Small tables with named rows and columns. After each table, cells are looked up by row and column.

buf =
|  | zun | pap | rumedan |
|---|---|---|---|
| sim | 0.0 | -0.6 | 0.4 |
| kem | 0.0 | -0.4 | 0.3 |
| tozedeb | 0.1 | -0.6 | 0.5 |
| bov | 0.2 | -0.2 | 0.5 |
| vubi | 0.0 | -0.2 | 0.1 |
| fefu | 0.0 | 0.5 | 0.0 |
| damubin | 0.0 | 0.2 | 0.1 |
| tup | 0.1 | -0.5 | 0.5 |

What is the zun of fefu in buf? 0.0
What is the pap of fefu in buf? 0.5
What is the zun of damubin in buf? 0.0
What is the rumedan of vubi in buf? 0.1
What is the rumedan of bov in buf? 0.5
What is the rumedan of fefu in buf? 0.0
What is the pap of sim in buf? -0.6

zoko:
          dibe  vazefa  lukava    kun  notife   timi
befopo   -3.25   -8.78    3.45  -3.40    4.40  -5.34
zuravap   8.87    9.47    0.27   4.40   -8.17   5.20
degag    -6.64   -6.30   -5.27   1.79    2.61  -0.15
nevuso    5.57    4.98    5.24  -2.43    3.08  -4.42
rapo     -7.54   -6.51   -0.29   3.99   -0.86   0.22
zapitek   5.93    8.96    0.82  -2.90   -1.59   2.84
mulovo   -2.89   -6.68    1.10   4.70   -1.07   3.69
neletuf  -8.29   -7.88   -0.54  -6.03    3.18  -1.81
detab    -4.30   -8.16    2.32  -2.08    5.61  -5.40
vuf      -4.29   -4.18    8.40   1.24    6.27   1.14
madimik  -7.40   -9.12   -1.05  -4.17    3.77  -4.13
zet      -0.61   -7.52    0.82  -0.46    1.13  -2.89

nevuso, vazefa -> 4.98
vuf, vazefa -> -4.18
neletuf, dibe -> -8.29
degag, timi -> -0.15
mulovo, vazefa -> -6.68
zapitek, notife -> -1.59

tep:
	gosuvu	nase	zafum	lefevor	zenog	tisuler	famina	vogopof	ves	givokal
fezukag	-4.439	-3.348	-2.660	-1.335	-4.916	-5.094	-2.845	-5.731	0.209	0.677
vov	-0.631	0.963	-2.816	-5.785	-3.657	-5.480	-6.587	-4.257	0.516	-4.082
bive	1.352	-1.236	-1.769	-2.872	-2.399	-1.811	-8.746	8.160	4.392	-1.705
gakasog	-1.365	-0.511	-2.534	-2.996	-1.889	-5.273	-0.684	-8.473	1.829	-2.827
tapuga	0.301	-0.545	-3.626	-2.915	-2.031	-4.236	0.465	-7.909	-0.464	-3.183
metapi	0.037	-0.628	-4.412	-2.625	-2.003	-4.385	0.226	-7.705	0.339	-2.308

What is the vogopof of gakasog in tep? -8.473
What is the zafum of tapuga in tep? -3.626
What is the vogopof of fezukag in tep? -5.731
What is the givokal of vov in tep? -4.082
What is the lefevor of metapi in tep? -2.625
What is the zenog of bive in tep? -2.399
What is the famina of fezukag in tep? -2.845
What is the ves of fezukag in tep? 0.209
What is the vogopof of bive in tep? 8.160
What is the nase of tapuga in tep? -0.545

kanam:
cols = vado, parule, bediz, bezomin
zuse: [11, 22, 52, -65]
bav: [-11, -69, 45, -47]
doso: [81, 83, -61, 77]
nekuf: [-37, -38, 95, -62]
nusulik: [-13, -73, 28, -61]
pab: [53, -44, -57, 66]
nal: [-30, -61, 47, -57]
pefola: [90, 66, -60, 68]
bedep: [16, -42, -25, 67]
nes: [0, 60, 48, -70]
votaf: [-27, 88, 73, -63]

votaf, bezomin -> -63
bedep, vado -> 16
bav, vado -> -11
pab, bediz -> -57
doso, bezomin -> 77
pab, bezomin -> 66
pefola, vado -> 90
bedep, bezomin -> 67
pab, vado -> 53
votaf, vado -> -27
nes, parule -> 60
zuse, bezomin -> -65
nusulik, bezomin -> -61
pefola, parule -> 66
nes, bezomin -> -70
nes, bediz -> 48
nusulik, vado -> -13

vebu.csv
,biri,zagu
ges,39,31
buka,43,31
feg,46,25
sasomug,30,48
tupu,70,19
kobale,82,19
rup,11,67
bugefa,39,52
putuk,23,26
zila,45,87
dun,32,53
pusot,39,60
moganaz,36,54

zagu of pusot: 60
zagu of dun: 53
biri of ges: 39
zagu of moganaz: 54
biri of sasomug: 30
zagu of kobale: 19
biri of dun: 32

lar.tsv
	tadu	zivu	tas
sez	63.2	59.6	69.5
zunat	67.6	20.4	29.3
daludi	19.1	48.9	25.9
zaro	15.0	50.1	22.6
dopipu	15.6	49.5	22.5
ramobo	44.2	43.9	44.2
zud	68.5	21.4	29.5
mir	61.9	56.9	65.9
kor	62.9	59.1	66.9
mub	44.6	43.8	49.5
ravodi	44.7	45.0	46.6
tekepos	94.9	88.2	95.5
gele	17.7	49.7	24.8
tideka	63.1	59.2	68.4

tadu of daludi is 19.1
zivu of zunat is 20.4
tadu of sez is 63.2
tadu of ravodi is 44.7
zivu of daludi is 48.9
zivu of tekepos is 88.2
zivu of mub is 43.8
zivu of zud is 21.4
tadu of zunat is 67.6
tas of ramobo is 44.2
tas of zud is 29.5
Which row has the largest tas? tekepos

sep.csv
,tov,darila,kuvano,vireza,nus
nefuzas,0.374,0.259,-0.611,-0.718,-0.237
rul,0.153,0.296,-0.692,0.532,-0.150
sef,0.281,0.660,0.145,0.027,-0.749

darila of nefuzas is 0.259
kuvano of rul is -0.692
nus of sef is -0.749
tov of nefuzas is 0.374
darila of rul is 0.296
kuvano of sef is 0.145
darila of sef is 0.660
vireza of nefuzas is -0.718
nus of nefuzas is -0.237
kuvano of nefuzas is -0.611
tov of rul is 0.153
nus of rul is -0.150
vireza of rul is 0.532
tov of sef is 0.281
vireza of sef is 0.027
Row with the largest darila: sef

fup:
,lagukav,vonukif
kudofa,39,68
bev,77,149
tazome,64,145
tute,142,226
makabed,147,194

lagukav of bev: 77
lagukav of makabed: 147
vonukif of makabed: 194
vonukif of tazome: 145
vonukif of tute: 226
lagukav of kudofa: 39
lagukav of tute: 142
vonukif of kudofa: 68
lagukav of tazome: 64
vonukif of bev: 149
Row with the largest vonukif: tute

Table molupu
      nebe  davulu  gube  binopi  veb  zam  zunaz  zesubed  zalapul
fubo    88     119    88      74   56  125    207      252      123
tuk     91      95   151      77  119  108    183      169      151
dus    122     184    67     128  180  122     80      200      170
rim    204     153    70     100  227  183     81      157      195

What is the davulu of dus in molupu? 184
What is the gube of dus in molupu? 67
What is the zesubed of rim in molupu? 157
What is the zunaz of fubo in molupu? 207
What is the zunaz of tuk in molupu? 183
What is the zesubed of tuk in molupu? 169
What is the binopi of fubo in molupu? 74
What is the zalapul of dus in molupu? 170

rivev =
	vef	tumut	nov
dimo	254	213	170
tuk	108	131	102
genok	67	68	90
nog	111	116	112
reboda	86	40	101

tumut of reboda = 40
vef of genok = 67
tumut of tuk = 131
vef of reboda = 86
vef of tuk = 108
nov of nog = 112
tumut of dimo = 213
vef of dimo = 254
nov of dimo = 170
vef of nog = 111
tumut of genok = 68
tumut of nog = 116

luvetot
|  | zabib | gumud | vada | ril | til | vesopu | bofosu | mana |
|---|---|---|---|---|---|---|---|---|
| rutufi | 20.81 | 2.52 | 88.98 | -29.10 | 65.03 | 29.67 | 38.21 | 55.03 |
| zurades | 6.00 | -5.46 | -69.86 | -8.77 | -40.49 | 25.65 | 52.07 | 94.46 |
| luv | 39.03 | -20.88 | 98.59 | -25.00 | 15.14 | 58.42 | 38.90 | 77.86 |

til of rutufi: 65.03
mana of rutufi: 55.03
bofosu of rutufi: 38.21
mana of luv: 77.86
ril of rutufi: -29.10
vesopu of luv: 58.42
til of zurades: -40.49
vada of zurades: -69.86
vesopu of zurades: 25.65
gumud of luv: -20.88
gumud of rutufi: 2.52
zabib of rutufi: 20.81
zabib of zurades: 6.00

leze =
fields: zum, tazu, kan, vopo, vazi, pazuzem, pasele
relekab: [638, 629, 300, 249, 629, 481, 713]
goso: [459, 917, 553, 441, 754, 565, 674]
puf: [324, 539, 626, 357, 793, 525, 840]
vibu: [516, 511, 563, 379, 806, 536, 646]

pasele of vibu = 646
tazu of vibu = 511
tazu of goso = 917
kan of goso = 553
pazuzem of vibu = 536
pasele of goso = 674
tazu of relekab = 629
vopo of goso = 441
vazi of goso = 754
pazuzem of goso = 565

fono:
columns: sidapob, som, komo
duk: [177, 204, 63]
gov: [182, 213, 52]
vabel: [201, 211, 224]
botun: [190, 195, 232]
liki: [174, 200, 61]
sus: [83, 73, 52]
zanuk: [195, 202, 227]
nela: [113, 88, 222]
zaro: [191, 200, 209]

sidapob of liki: 174
sidapob of zaro: 191
som of gov: 213
som of nela: 88
komo of botun: 232
komo of zaro: 209
som of zaro: 200
komo of liki: 61
sidapob of botun: 190
sidapob of vabel: 201
sidapob of duk: 177
som of vabel: 211
komo of nela: 222

gasibur.csv
,mol,pas,pivasi,gib,korin,salana,lanev,panami
tuzagi,122,137,133,164,142,125,125,107
redu,122,131,136,95,180,127,124,125
ros,122,135,136,130,163,126,125,117
nede,122,127,136,68,188,126,123,129
mil,123,133,113,177,122,117,122,89
kirotim,123,137,118,195,111,119,123,86
dezu,122,139,124,201,112,121,124,89
teda,123,121,131,63,170,125,120,127
gapog,123,124,134,56,184,126,121,130
gabavan,122,139,129,190,123,123,124,96

salana of redu: 127
panami of gapog: 130
gib of tuzagi: 164
korin of ros: 163
mol of redu: 122
korin of gabavan: 123
gib of kirotim: 195
pivasi of teda: 131
salana of gabavan: 123
pas of nede: 127
pivasi of ros: 136
pivasi of gabavan: 129
panami of redu: 125
korin of tuzagi: 142
lanev of kirotim: 123
gib of gabavan: 190
panami of nede: 129

